-37.9  25.5  25.3
 13.6 -40.6 -44.2
 73.9 -53.7 -55.5
-28.0  31.1  32.2
-16.5  22.5  12.8
->
 25.3 -40.6  73.9

-49.0  45.4  83.3  83.8
 74.7 -28.9 -26.0 -49.2
->
 83.8 -26.0

 28.6  16.9   7.8 -66.8 -21.3
  8.0 -26.6 -54.8  -1.0  34.9
->
-21.3  -1.0

-21.3 -31.9 -23.4 -60.0
  0.1 -27.1  22.5 -58.9
 19.5 -81.1  33.6 -14.3
-48.3 -66.2   0.5  -6.9
  9.4 -49.9  39.3 -27.1
->
-60.0  22.5 -81.1 -48.3

-15.0  -9.6 -13.9 -12.1 -11.7
-77.0 -37.9 -63.6  28.6 -35.7
-82.2 -39.1 -66.8  28.0 -37.7
 51.6   1.3  33.5 -76.1   1.1
 36.1  -7.5  23.9 -78.5  -7.4
->
-11.7  28.6 -66.8   1.3  36.1

 10.8 -20.1  11.3 -71.9   0.0
  9.1 -15.6  -7.8 -17.1  15.0
 30.8 -30.3  -4.0  15.3  -0.5
->
  0.0 -17.1  -4.0

-43.6   2.8 -65.8 -28.8
-42.0  -0.6 -54.4 -22.1
->
-28.8 -54.4

 30.1  28.7  35.1
-54.9   2.9  -9.9
-82.4   8.3  13.1
->
 35.1   2.9 -82.4

 34.9 -12.5 -53.0 -11.2 -68.1
  5.9 -41.6 -26.8 -56.0 -82.5
->
-68.1 -56.0
---
-14.8 -17.7  18.5 -22.3   0.6  24.9   8.6  -4.5
 29.1 -29.0  -3.5 -20.1  10.3 -26.7   0.6 -19.5
 61.8 -11.8  -9.2   9.2   1.5 -11.0  47.1   6.3
  3.9 -15.1  -1.0  -3.7   6.6 -21.0  -8.4 -16.0
-23.7   2.6  10.3 -15.6  -8.1  22.2  -3.6   8.7
-20.3 -21.8   4.0 -29.5 -16.9  -8.8 -10.1   2.5
  1.4  14.6  -8.4   2.5  -9.6  -3.1   0.8  13.7
-16.9  17.2  15.8  13.8   3.6  38.6  16.9  18.1
  7.9  -3.6   4.1  14.2  16.0   8.5   6.3  -8.6
  0.6   8.4  -8.9  -3.7 -11.6  -3.6   1.2   5.7
->
-16.9  17.2  15.8  13.8   3.6  38.6  16.9  18.1
  1.4  14.6  -8.4   2.5  -9.6  -3.1   0.8  13.7
  0.6   8.4  -8.9  -3.7 -11.6  -3.6   1.2   5.7
-23.7   2.6  10.3 -15.6  -8.1  22.2  -3.6   8.7
  7.9  -3.6   4.1  14.2  16.0   8.5   6.3  -8.6
 61.8 -11.8  -9.2   9.2   1.5 -11.0  47.1   6.3
  3.9 -15.1  -1.0  -3.7   6.6 -21.0  -8.4 -16.0
-14.8 -17.7  18.5 -22.3   0.6  24.9   8.6  -4.5
-20.3 -21.8   4.0 -29.5 -16.9  -8.8 -10.1   2.5
 29.1 -29.0  -3.5 -20.1  10.3 -26.7   0.6 -19.5

 32.5 -21.1   9.4
 17.8  -6.1   8.5
 -1.5 -78.2 -11.9
 33.3  37.8  14.8
-14.6 -62.6  -5.4
 33.2  77.6   3.6
-29.0  22.3  -4.2
 12.2 -44.9   6.5
->
 33.2  77.6   3.6
 33.3  37.8  14.8
-29.0  22.3  -4.2
 17.8  -6.1   8.5
 32.5 -21.1   9.4
 12.2 -44.9   6.5
-14.6 -62.6  -5.4
 -1.5 -78.2 -11.9

-19.6  -0.1 -27.0   5.0 -12.6 -18.4 -14.7
 -4.2  -2.7   9.9   0.9   5.9  11.9  -3.8
 -8.4  -8.6 -22.0  -1.4 -11.4  -7.3 -10.6
 -5.5  -2.6  -2.2   0.3 -12.6   0.3  -7.2
-16.9 -10.0  17.3  -9.5   4.1  21.2 -17.0
 18.1 -34.7  -5.6 -34.7  14.7  -1.8 -30.2
 -0.1  -7.2   4.0 -12.7   0.6  10.3  -5.8
 -4.9  -3.1  -8.3 -14.2  -8.5  -9.3  -6.1
 12.4 -52.2  11.7 -63.8  -7.7  57.4 -25.4
  2.4  -6.6  -9.1 -15.7  -3.2  -5.8  -1.3
 -4.3 -15.4 -23.3 -10.2 -14.6  -4.8 -11.2
  2.4  -3.6  -4.4  -5.3   3.4  -5.4 -10.5
->
-19.6  -0.1 -27.0   5.0 -12.6 -18.4 -14.7
 -5.5  -2.6  -2.2   0.3 -12.6   0.3  -7.2
 -4.2  -2.7   9.9   0.9   5.9  11.9  -3.8
 -4.9  -3.1  -8.3 -14.2  -8.5  -9.3  -6.1
  2.4  -3.6  -4.4  -5.3   3.4  -5.4 -10.5
  2.4  -6.6  -9.1 -15.7  -3.2  -5.8  -1.3
 -0.1  -7.2   4.0 -12.7   0.6  10.3  -5.8
 -8.4  -8.6 -22.0  -1.4 -11.4  -7.3 -10.6
-16.9 -10.0  17.3  -9.5   4.1  21.2 -17.0
 -4.3 -15.4 -23.3 -10.2 -14.6  -4.8 -11.2
 18.1 -34.7  -5.6 -34.7  14.7  -1.8 -30.2
 12.4 -52.2  11.7 -63.8  -7.7  57.4 -25.4

 21.8 -43.2 -13.7  52.1 -46.5 -37.7  51.4  42.4 -27.6  22.2  52.4
 26.2 -57.4 -18.2  60.3 -53.9 -63.0  61.1  57.7 -53.8  11.8  61.9
-24.1  51.0  14.2 -53.4  44.7  53.9 -50.6 -49.6  43.7 -12.2 -50.4
-24.7  50.4  17.5 -55.2  48.1  56.4 -53.9 -52.3  45.0 -14.0 -55.2
 24.8 -54.2 -12.8  55.2 -44.3 -48.4  50.7  49.3 -38.9  12.7  48.3
  1.8   1.6  -4.2  -2.7   4.1 -10.9  -4.2   3.3  -8.4  -6.8  -4.5
 -1.3   5.1   8.6  -0.3   3.3  19.5  -5.4 -11.6  22.4  15.3  -4.9
-22.1  42.0  15.6 -50.3  44.9  49.5 -48.9 -45.4  36.8 -19.1 -52.7
->
-24.1  51.0  14.2 -53.4  44.7  53.9 -50.6 -49.6  43.7 -12.2 -50.4
-24.7  50.4  17.5 -55.2  48.1  56.4 -53.9 -52.3  45.0 -14.0 -55.2
-22.1  42.0  15.6 -50.3  44.9  49.5 -48.9 -45.4  36.8 -19.1 -52.7
 -1.3   5.1   8.6  -0.3   3.3  19.5  -5.4 -11.6  22.4  15.3  -4.9
  1.8   1.6  -4.2  -2.7   4.1 -10.9  -4.2   3.3  -8.4  -6.8  -4.5
 21.8 -43.2 -13.7  52.1 -46.5 -37.7  51.4  42.4 -27.6  22.2  52.4
 24.8 -54.2 -12.8  55.2 -44.3 -48.4  50.7  49.3 -38.9  12.7  48.3
 26.2 -57.4 -18.2  60.3 -53.9 -63.0  61.1  57.7 -53.8  11.8  61.9

-66.1 -32.1  -3.8  67.1  -7.9 -33.9  65.1 -79.0 -83.7  -4.2  24.5  83.0
 23.1 -39.7 -12.0  11.7  46.6  34.9  81.7 -15.4  14.2 -71.6  75.3  50.7
 59.8  21.9  37.0  46.8 -14.2 -45.9 -42.0 -66.1  63.5 -12.4 -34.5 -75.5
 80.6 -40.0 -50.7  50.1 -10.8  41.2  77.0  -5.3  19.2  57.3  34.7  73.2
 81.0 -49.7  74.6  -3.0 -61.7   2.1 -34.5  84.4  23.4  82.3  61.1 -53.0
->
 59.8  21.9  37.0  46.8 -14.2 -45.9 -42.0 -66.1  63.5 -12.4 -34.5 -75.5
-66.1 -32.1  -3.8  67.1  -7.9 -33.9  65.1 -79.0 -83.7  -4.2  24.5  83.0
 23.1 -39.7 -12.0  11.7  46.6  34.9  81.7 -15.4  14.2 -71.6  75.3  50.7
 80.6 -40.0 -50.7  50.1 -10.8  41.2  77.0  -5.3  19.2  57.3  34.7  73.2
 81.0 -49.7  74.6  -3.0 -61.7   2.1 -34.5  84.4  23.4  82.3  61.1 -53.0

 -4.5  -4.7  -4.9  -3.3  -5.2  -3.3  -3.7
  2.6   6.0   8.3  -2.3   7.5  -1.6  -0.5
 -1.6   1.1  -0.4  -4.5  -0.4  -1.0  -5.1
  4.8   8.4   7.8  -3.6   9.2  -0.6  -2.1
 -4.6  -4.3  -4.7  -4.2  -4.9  -3.5  -4.7
  2.1  17.2   8.5 -16.0   9.4   3.4 -18.8
-34.6 -14.6  59.5  21.1   0.4 -17.1  31.8
->
  2.1  17.2   8.5 -16.0   9.4   3.4 -18.8
  4.8   8.4   7.8  -3.6   9.2  -0.6  -2.1
  2.6   6.0   8.3  -2.3   7.5  -1.6  -0.5
 -1.6   1.1  -0.4  -4.5  -0.4  -1.0  -5.1
 -4.6  -4.3  -4.7  -4.2  -4.9  -3.5  -4.7
 -4.5  -4.7  -4.9  -3.3  -5.2  -3.3  -3.7
-34.6 -14.6  59.5  21.1   0.4 -17.1  31.8
